In the rows, zero is written as 128.
Each path below is one point turned by a fixed rotation once a step. After each direction that follows a path, write how fast that rotation turns it, in deg/step (0 if it stays still).
Each turn is a multiple of 5 degrees from 10 to 175, or 0.
Each row of a path follows its step; steps can be skipped.

step 0: [124 120 134 120 134 125 132 131 133 125 129 124 127 124 131 135 127 125
 120 129 126 132 136 127 127 126 125 125 115 130 117 130 134 127 116 126
 124 135 133 129 130 138 134 129 135 121 135 129 138 127 130 130]
step 1: [129 126 119 124 121 132 121 132 133 126 129 127 130 141 125 135 132 124
 123 129 132 128 133 129 139 131 125 133 115 120 128 127 136 126 129 121
 129 126 127 124 126 122 121 120 126 127 137 131 123 128 124 118]
step 2: [123 127 123 136 129 127 129 125 128 122 128 127 125 135 132 122 127 119
 129 125 131 133 121 127 123 125 118 126 113 136 141 126 121 129 127 121
 133 127 121 131 120 136 124 134 130 128 131 135 131 128 134 131]
step 4: [120 126 129 124 113 122 130 121 130 131 125 138 115 139 123 122 129 124
 123 122 124 128 126 136 136 128 130 137 127 126 128 132 135 129 130 126
 128 130 122 126 129 129 129 121 120 129 135 132 129 120 128 126]
step 5: [127 129 129 129 129 123 129 124 116 121 131 128 121 131 133 128 124 130
 133 125 129 130 130 130 124 127 130 118 106 128 126 127 127 137 126 132
 120 127 128 122 126 138 127 131 131 129 138 121 135 124 132 127]
step 6: [123 132 120 133 126 132 128 131 126 120 129 129 130 128 123 125 131 119
 128 135 129 136 135 130 125 138 140 134 121 122 130 120 140 132 130 117
 125 125 131 126 132 119 126 131 125 123 127 121 127 131 131 125]
step 7: [124 129 123 127 116 132 135 127 125 127 132 129 120 128 123 123 127 123
 128 121 133 133 126 130 126 126 128 128 124 131 138 138 132 124 130 122
 127 134 131 146 126 130 134 127 127 129 133 133 132 124 136 139]
step 8: [131 134 122 122 123 131 131 129 127 125 122 124 129 128 133 133 123 135
 127 132 129 133 140 119 128 123 136 124 115 140 130 133 128 136 121 140
 122 129 124 126 133 123 132 128 121 130 133 129 126 123 131 131]
step 9: [125 131 129 131 124 127 130 123 132 128 130 136 121 131 132 125 128 126
 133 127 128 121 125 127 133 129 137 142 121 134 133 128 137 138 136 120
 123 123 120 127 133 117 123 131 125 124 126 133 130 136 122 128]
Directions:
[127 128 129 125 130 128 128 130 130 125 129 126 128 128 130 129 129 126
 131 128 127 128 130 126 131 129 130 127 130 130 126 125 129 129 127 127
 126 126 128 127 130 127 128 127 128 129 127 127 127 128 131 126] => 135

step 0: [122 135 131 124 122 129 120 136 129 134 121 127 128 129 124 133 128 125
 128 134 124 133 126 128 115 115 121 136 131 127 137 135 139 123 133 126
 126 124 130 127 123 133 126 119 131 125 135 125 128 126 132 124]
step 1: [124 133 129 129 128 133 111 130 130 127 116 128 122 127 131 133 135 121
 125 126 130 122 133 131 125 118 127 127 127 127 132 127 123 125 134 128
 130 121 127 134 134 120 121 118 119 130 132 128 138 130 124 130]
step 2: [130 124 134 133 134 126 119 125 138 130 133 129 122 132 124 143 132 125
 131 123 133 128 122 128 125 126 124 133 134 129 131 131 125 128 134 130
 124 110 125 135 132 125 136 126 130 134 128 128 134 128 131 123]
step 3: [131 124 134 130 131 135 128 131 123 124 127 124 126 128 126 140 125 126
 125 131 127 137 119 131 126 123 114 137 127 132 125 122 136 124 130 135
 128 121 119 125 134 124 122 127 133 128 127 127 134 134 134 137]
step 4: [121 130 142 138 115 130 124 139 124 125 119 124 127 133 133 132 119 129
 130 131 126 130 126 125 126 125 118 128 136 119 130 127 132 127 139 129
 127 125 126 132 126 119 133 128 126 129 121 126 130 126 128 129]
step 6: [126 129 132 128 136 130 125 125 119 141 126 132 118 124 126 129 127 121
 125 130 134 123 125 126 128 119 126 133 144 124 137 132 130 129 136 129
 127 123 117 128 127 132 127 123 130 126 132 124 137 129 129 129]
step 7: [129 123 129 124 133 130 117 134 130 126 121 132 117 130 128 135 124 124
 131 135 126 124 122 135 124 125 123 137 131 127 132 124 136 126 133 123
 132 116 133 118 132 128 123 118 128 122 125 125 129 127 127 121]
step 8: [129 133 131 130 125 129 117 130 128 119 124 123 120 130 129 139 129 124
 129 127 133 133 130 136 119 118 128 135 128 131 133 129 133 131 137 132
 130 127 135 139 120 121 130 124 126 128 128 126 136 133 137 129]
step 9: [125 131 138 133 133 138 117 134 128 133 131 118 129 124 130 135 136 129
 135 125 133 134 124 128 127 130 120 131 130 125 122 132 130 124 130 129
 126 123 122 132 132 120 130 122 120 131 131 132 142 127 130 125]
Directions:
[127 128 128 131 128 128 127 128 129 127 126 127 127 132 128 128 129 126
 129 128 131 128 125 127 130 130 129 130 128 128 127 129 127 129 130 127
 128 130 129 125 131 127 129 127 127 129 128 127 125 126 125 126] => 135

step 1: [128 137 129 121 124 132 116 134 132 124 132 143 125 125 120 130 122 130
 132 125 123 131 138 130 130 130 122 121 135 117 126 122 120 133 119 130
 129 126 129 128 134 130 130 124 129 123 131 131 126 129 133 128]
step 2: [128 123 133 128 122 128 124 125 127 129 132 132 139 134 126 137 131 127
 126 121 126 129 127 125 124 129 132 122 128 126 134 136 131 126 121 130
 138 134 133 134 125 123 134 126 128 138 139 122 118 136 138 122]
step 3: [124 120 132 136 123 140 134 131 126 127 128 121 129 123 129 126 131 123
 135 122 133 123 119 125 124 127 138 125 128 134 127 137 119 125 136 132
 135 128 131 134 132 127 138 129 121 126 129 136 136 124 130 132]
step 4: [130 137 123 124 128 135 134 133 139 131 127 137 126 120 127 133 128 139
 132 126 129 127 133 132 132 126 114 130 128 139 120 128 124 128 136 121
 127 124 124 127 132 124 135 126 124 123 134 133 135 124 130 128]
step 5: [128 134 123 124 131 121 137 131 135 127 118 129 136 131 124 140 135 125
 129 124 123 130 134 135 122 131 127 133 123 129 130 122 137 126 129 138
 126 132 126 130 131 122 128 120 125 129 125 120 120 132 135 124]
step 6: [122 125 127 127 130 129 130 124 132 130 121 125 122 139 114 123 129 126
 126 125 128 121 129 128 126 126 138 126 121 119 134 130 124 126 129 137
 125 134 133 128 125 123 136 131 123 130 120 138 133 136 122 135]
step 7: [133 130 123 131 125 133 118 118 133 127 127 138 115 120 127 125 141 134
 125 125 131 125 123 127 132 121 123 123 127 124 125 127 126 133 127 126
 124 134 127 129 131 128 128 129 131 131 138 130 134 129 122 138]
step 8: [126 130 132 125 131 126 129 127 134 124 134 131 133 118 125 134 129 122
 134 124 118 130 127 128 128 129 120 122 133 128 131 124 134 130 122 133
 132 135 123 137 144 141 120 127 130 130 129 124 124 129 134 134]
step 9: [119 119 134 126 124 126 127 131 123 126 131 131 140 132 127 126 125 127
 132 129 125 129 138 129 129 133 127 120 127 128 131 135 128 126 118 137
 128 131 121 136 121 123 136 138 121 125 128 141 126 129 134 130]
Directions:
[129 129 128 128 126 126 128 126 127 129 129 125 125 125 129 128 128 129
 130 128 132 126 126 127 130 127 129 125 128 129 127 126 130 129 130 127
 129 126 127 129 130 127 129 127 127 128 128 129 130 130 126 127] => 100

step 0: [129 126 133 120 134 122 130 125 129 138 135 134 118 129 129 122 135 131
 130 132 128 130 124 121 123 128 123 128 143 129 131 136 131 129 130 132
 127 130 134 129 122 132 134 133 123 126 128 137 130 122 132 137]
step 1: [129 120 142 125 138 133 137 128 132 132 122 123 124 132 132 119 127 121
 133 128 125 130 133 125 125 125 127 132 134 127 124 126 126 130 122 124
 130 117 119 131 131 125 136 129 126 135 124 126 125 135 130 130]
step 2: [116 127 129 131 125 121 128 134 125 131 134 133 129 128 136 129 136 118
 120 126 124 131 125 124 131 122 122 134 128 130 133 127 127 137 127 130
 125 118 128 133 130 131 138 122 118 122 128 125 127 126 137 134]
step 3: [128 129 123 128 137 129 132 129 127 129 120 135 126 124 126 127 116 124
 127 123 126 130 130 131 117 126 131 127 131 133 136 139 131 136 127 132
 129 122 128 139 134 136 135 122 129 132 119 131 127 134 126 132]
step 5: [123 123 126 126 128 126 136 131 129 136 120 124 121 126 131 127 127 125
 123 128 122 127 130 135 136 138 133 128 122 128 133 128 131 131 134 130
 125 119 127 129 139 134 127 139 126 130 131 132 130 142 125 126]
step 6: [129 129 130 125 130 125 128 129 130 130 126 137 129 119 140 129 125 129
 125 128 132 118 132 123 134 116 135 130 131 137 130 121 126 134 133 133
 131 129 139 126 134 134 124 132 119 131 126 135 131 125 128 126]
step 7: [124 132 133 121 129 123 136 131 134 127 120 129 117 135 134 126 123 124
 130 129 133 130 131 134 132 135 135 125 141 131 130 130 130 134 124 135
 127 138 132 134 123 125 129 134 132 129 130 137 127 129 131 137]
step 8: [118 119 138 119 132 133 131 130 123 135 138 129 128 132 136 132 133 135
 134 130 133 131 129 128 127 120 135 131 132 132 123 130 126 125 128 127
 132 127 124 134 132 127 134 138 121 137 132 131 125 130 134 128]
step 9: [125 127 132 127 124 117 128 131 134 138 125 132 120 129 134 128 128 121
 127 120 126 132 131 126 121 129 120 132 127 131 123 125 134 133 122 125
 121 125 122 136 130 125 132 132 123 130 123 135 141 130 135 129]
Directions:
[127 128 127 126 128 129 128 127 127 129 130 130 130 130 126 130 130 131
 127 131 127 129 126 129 127 128 127 127 127 129 131 128 129 128 131 128
 127 126 128 131 132 130 128 130 126 128 128 130 128 128 129 128] => 125

step 0: [138 123 131 121 124 134 126 126 117 135 133 123 120 121 135 126 130 129
 126 132 124 124 125 138 131 129 131 116 126 124 131 131 122 137 129 138
 128 138 127 133 120 132 132 120 121 125 120 118 121 126 122 133]
step 2: [132 130 133 131 126 128 121 129 128 127 130 132 140 126 124 125 129 129
 130 125 134 124 115 123 131 125 121 121 140 122 128 121 131 129 130 137
 140 141 125 129 135 134 128 128 122 141 117 129 130 132 123 129]
step 3: [135 125 128 133 130 124 135 119 128 133 135 119 122 128 127 130 125 130
 128 118 125 121 126 127 117 126 123 129 126 115 129 125 132 137 119 137
 125 130 131 124 116 135 124 115 127 134 129 132 122 126 131 138]
step 4: [127 134 135 127 130 131 125 128 117 123 128 133 135 137 127 118 127 125
 124 130 123 124 139 132 118 115 123 120 134 124 128 123 129 123 134 141
 123 133 130 117 125 124 135 133 132 129 131 130 127 133 132 136]
step 5: [119 116 134 140 136 130 130 127 123 123 126 133 138 138 130 136 127 124
 127 126 130 124 124 129 123 136 139 122 131 125 122 120 130 129 130 136
 139 125 126 123 125 131 119 125 114 138 127 128 127 131 127 125]
step 6: [135 122 128 129 130 138 127 135 120 135 130 111 134 124 138 129 129 134
 129 130 131 128 131 135 123 125 127 127 130 122 117 131 133 122 120 132
 122 143 132 128 120 125 123 121 125 132 131 126 124 131 138 125]
step 7: [118 124 137 131 135 138 122 125 126 122 131 127 127 127 120 122 125 127
 127 139 121 122 135 129 121 128 134 134 120 126 126 116 125 122 134 135
 126 137 122 130 130 120 131 120 133 130 124 119 121 118 124 132]
step 8: [136 117 134 129 128 137 123 129 132 125 123 144 131 133 132 126 124 128
 129 123 136 132 128 129 127 127 127 114 129 125 128 130 121 126 124 128
 132 138 125 127 125 130 121 120 122 132 122 110 137 125 127 127]
step 9: [141 127 122 124 134 123 124 128 120 126 134 126 129 115 117 129 138 137
 124 121 127 126 131 127 124 124 136 132 133 120 122 126 129 131 130 131
 131 131 138 135 116 120 126 119 124 135 121 124 127 123 129 125]
Directions:
[129 128 126 129 129 129 127 129 126 129 128 131 127 128 126 130 129 125
 125 129 131 127 127 129 126 127 127 126 128 130 128 130 130 127 131 128
 130 125 130 126 129 127 126 127 127 128 127 127 129 129 128 127] => 100
[128 130 126 128 130 125 130 130 127 127 129 130 130 129 127 125 128 127
 128 126 126 128 128 127 125 129 126 128 129 127 129 129 128 132 128 129
 127 126 127 128 126 127 128 128 127 129 130 130 131 129 129 127] => 55

step 0: [136 119 131 128 129 129 128 130 120 124 130 130 131 127 129 124 125 121
 127 130 123 125 116 136 138 141 128 126 122 118 130 130 130 123 128 128
 131 120 129 134 119 136 122 127 128 130 133 131 124 130 132 120]
step 1: [133 120 120 133 127 126 122 130 119 126 131 122 126 129 134 133 122 131
 125 128 129 123 131 132 135 122 125 134 134 115 128 141 135 131 121 131
 129 122 127 135 127 133 130 126 134 117 125 129 129 122 125 123]
step 3: [131 124 127 134 126 136 130 132 118 117 126 131 132 116 136 126 128 123
 119 127 125 123 124 126 128 129 134 127 124 120 120 128 127 126 122 140
 124 128 125 129 126 127 125 126 124 127 130 128 120 126 140 123]
step 4: [125 129 126 134 127 130 123 125 126 120 127 135 132 135 130 128 127 128
 133 124 125 119 128 125 127 119 133 136 117 120 134 132 132 127 122 129
 125 117 124 129 126 138 128 128 127 123 119 124 125 119 129 118]
step 5: [129 119 131 119 130 133 125 130 127 127 136 138 131 129 140 127 120 127
 130 130 136 124 124 132 128 134 123 138 121 121 130 126 127 131 121 125
 131 132 115 126 126 126 121 127 123 124 122 131 133 125 133 123]
step 6: [130 132 124 120 121 130 128 124 123 129 122 118 122 124 136 131 124 136
 117 129 133 128 129 125 123 126 124 133 117 117 120 128 127 127 122 139
 125 127 117 127 127 127 128 127 125 122 123 126 124 127 133 125]
step 7: [127 127 130 121 125 130 131 122 118 131 135 131 126 125 126 121 134 130
 136 123 123 122 130 118 126 129 131 134 115 129 128 119 136 131 123 137
 126 123 120 124 129 129 127 120 132 132 123 122 129 120 127 121]
step 8: [132 128 127 120 131 134 129 132 120 130 131 132 129 117 127 130 131 130
 132 123 133 123 122 126 135 131 129 123 115 118 132 129 129 124 131 127
 136 129 120 128 127 130 115 134 120 128 126 136 123 121 129 125]
step 9: [138 129 129 120 131 130 127 121 118 133 126 122 124 135 129 132 127 146
 128 123 125 126 121 130 125 129 123 137 128 118 135 131 132 128 130 127
 125 121 125 130 123 133 122 131 132 124 127 128 123 129 129 121]
Directions:
[130 125 129 126 128 130 128 129 124 129 129 131 129 128 128 128 128 128
 129 129 128 129 126 127 129 130 129 131 131 130 127 127 130 129 126 126
 126 128 129 129 127 126 130 127 126 132 128 126 128 129 128 127] => 155

step 1: [134 121 123 123 137 129 128 132 127 118 130 129 127 128 134 124 129 130
 135 123 129 122 132 122 125 132 131 123 131 123 129 128 126 146 124 128
 125 136 135 134 123 132 130 130 131 136 127 126 129 115 128 136]
step 2: [129 130 121 128 129 123 137 117 125 118 124 122 135 127 129 134 127 124
 132 132 131 133 136 132 129 128 132 123 136 129 129 126 134 133 136 124
 129 131 133 135 130 119 131 124 117 140 122 121 126 129 134 132]
step 3: [133 127 132 120 134 129 131 133 126 116 133 123 125 127 124 127 133 123
 137 129 139 131 133 132 133 132 131 119 131 130 123 137 118 128 131 137
 127 130 134 132 130 119 134 132 122 122 130 136 126 126 126 135]
step 4: [131 130 125 120 122 134 140 124 131 119 140 123 136 135 133 122 123 130
 128 124 133 129 125 129 122 128 117 120 124 127 125 131 129 137 123 126
 134 137 136 127 128 122 128 134 122 133 123 124 126 129 122 129]
step 5: [139 128 132 133 135 128 135 125 129 127 127 121 128 124 141 122 136 119
 131 133 134 128 132 123 133 126 128 121 129 128 127 122 130 131 121 124
 138 134 129 138 127 120 120 131 120 128 128 135 131 129 133 136]
step 6: [122 120 129 120 134 134 131 124 122 123 133 127 134 135 129 136 140 117
 134 126 133 122 130 129 127 128 119 126 136 126 123 130 136 126 127 132
 132 130 131 130 115 122 130 124 126 128 124 127 125 132 122 138]
step 7: [138 129 122 126 130 126 134 119 120 134 143 124 134 127 124 125 135 125
 133 129 134 127 123 118 134 128 128 121 134 124 125 137 131 136 125 129
 120 129 130 125 129 129 123 134 121 136 133 132 127 128 128 131]
step 8: [132 123 120 117 142 136 133 121 121 128 127 127 134 129 131 121 128 127
 120 131 138 134 131 128 131 131 120 124 125 137 126 117 127 123 127 130
 122 133 132 127 123 126 127 126 116 129 126 131 132 131 129 129]
step 9: [132 130 124 124 137 126 130 120 120 126 140 130 133 126 136 129 127 125
 137 133 128 127 126 123 128 129 124 128 132 131 127 123 129 132 116 136
 127 128 135 140 132 131 136 125 132 121 131 128 127 121 120 139]
Directions:
[130 128 128 127 126 129 130 129 130 130 128 127 130 131 128 127 127 127
 126 128 127 126 129 127 129 128 128 129 129 126 128 128 129 132 128 127
 126 130 126 126 132 128 126 129 128 131 128 127 128 126 129 128] => 125
[128 128 126 127 129 127 132 130 126 126 126 127 127 130 128 129 128 128
 130 129 129 129 123 128 128 129 128 131 127 128 127 128 127 125 127 128
 128 127 127 128 128 126 125 129 129 130 129 126 129 125 128 129] => 0

step 1: [124 130 122 123 126 127 127 123 132 128 139 135 130 137 138 133 132 135
 128 131 132 128 123 132 109 130 124 128 133 133 126 132 133 128 122 128
 131 122 137 129 119 127 127 131 129 119 130 129 128 128 131 131]
step 2: [120 130 132 132 127 133 142 130 119 138 131 125 131 126 126 123 124 121
 126 128 129 138 130 129 128 128 122 130 122 134 133 134 132 116 128 129
 119 132 136 127 130 129 129 129 128 128 125 131 124 125 140 136]
step 3: [129 116 128 123 130 125 130 135 127 127 127 130 128 125 131 129 118 132
 130 125 128 123 136 126 130 131 133 128 124 127 137 129 123 127 131 122
 112 129 129 135 135 129 133 127 132 124 140 127 118 123 119 123]
step 4: [127 129 125 124 132 129 129 125 126 129 135 127 118 125 135 131 126 128
 129 130 126 126 130 124 132 125 132 130 137 134 125 115 121 127 123 132
 123 130 121 123 121 128 128 139 127 134 129 110 133 130 119 129]
step 5: [131 124 133 117 123 133 121 135 125 124 130 134 122 129 131 132 128 124
 129 128 134 136 122 136 128 130 134 129 127 136 120 128 132 133 118 127
 134 136 134 120 123 121 129 118 125 136 125 132 127 124 129 129]
step 6: [140 128 130 127 121 132 131 135 133 128 126 125 128 127 128 128 134 133
 128 126 132 130 132 131 128 128 115 121 135 136 133 138 135 129 131 142
 124 133 133 133 138 124 118 129 132 128 125 130 128 135 130 130]
step 7: [132 133 120 120 132 125 128 129 129 133 131 124 125 132 128 115 122 133
 123 137 126 130 135 120 120 127 125 133 133 130 133 121 134 131 133 129
 127 118 127 133 131 132 125 130 122 128 133 136 121 115 132 127]
step 8: [127 136 136 135 121 130 131 128 126 134 122 128 130 123 128 120 133 129
 128 127 139 119 129 128 125 128 139 128 131 129 119 120 127 120 133 123
 116 131 130 126 122 135 132 126 126 132 129 120 125 122 133 122]
step 9: [132 122 129 124 127 112 124 134 125 119 129 135 134 126 120 133 126 130
 127 122 139 135 128 126 126 126 131 122 134 123 131 129 126 119 121 120
 126 132 124 125 128 126 129 129 116 126 131 122 131 131 124 134]
Directions:
[126 127 130 128 127 128 124 126 127 129 129 127 130 127 130 129 127 130
 126 125 131 128 128 129 128 127 128 128 129 127 128 126 127 129 128 131
 128 125 127 127 128 129 131 129 128 131 127 129 127 129 128 128] => 90
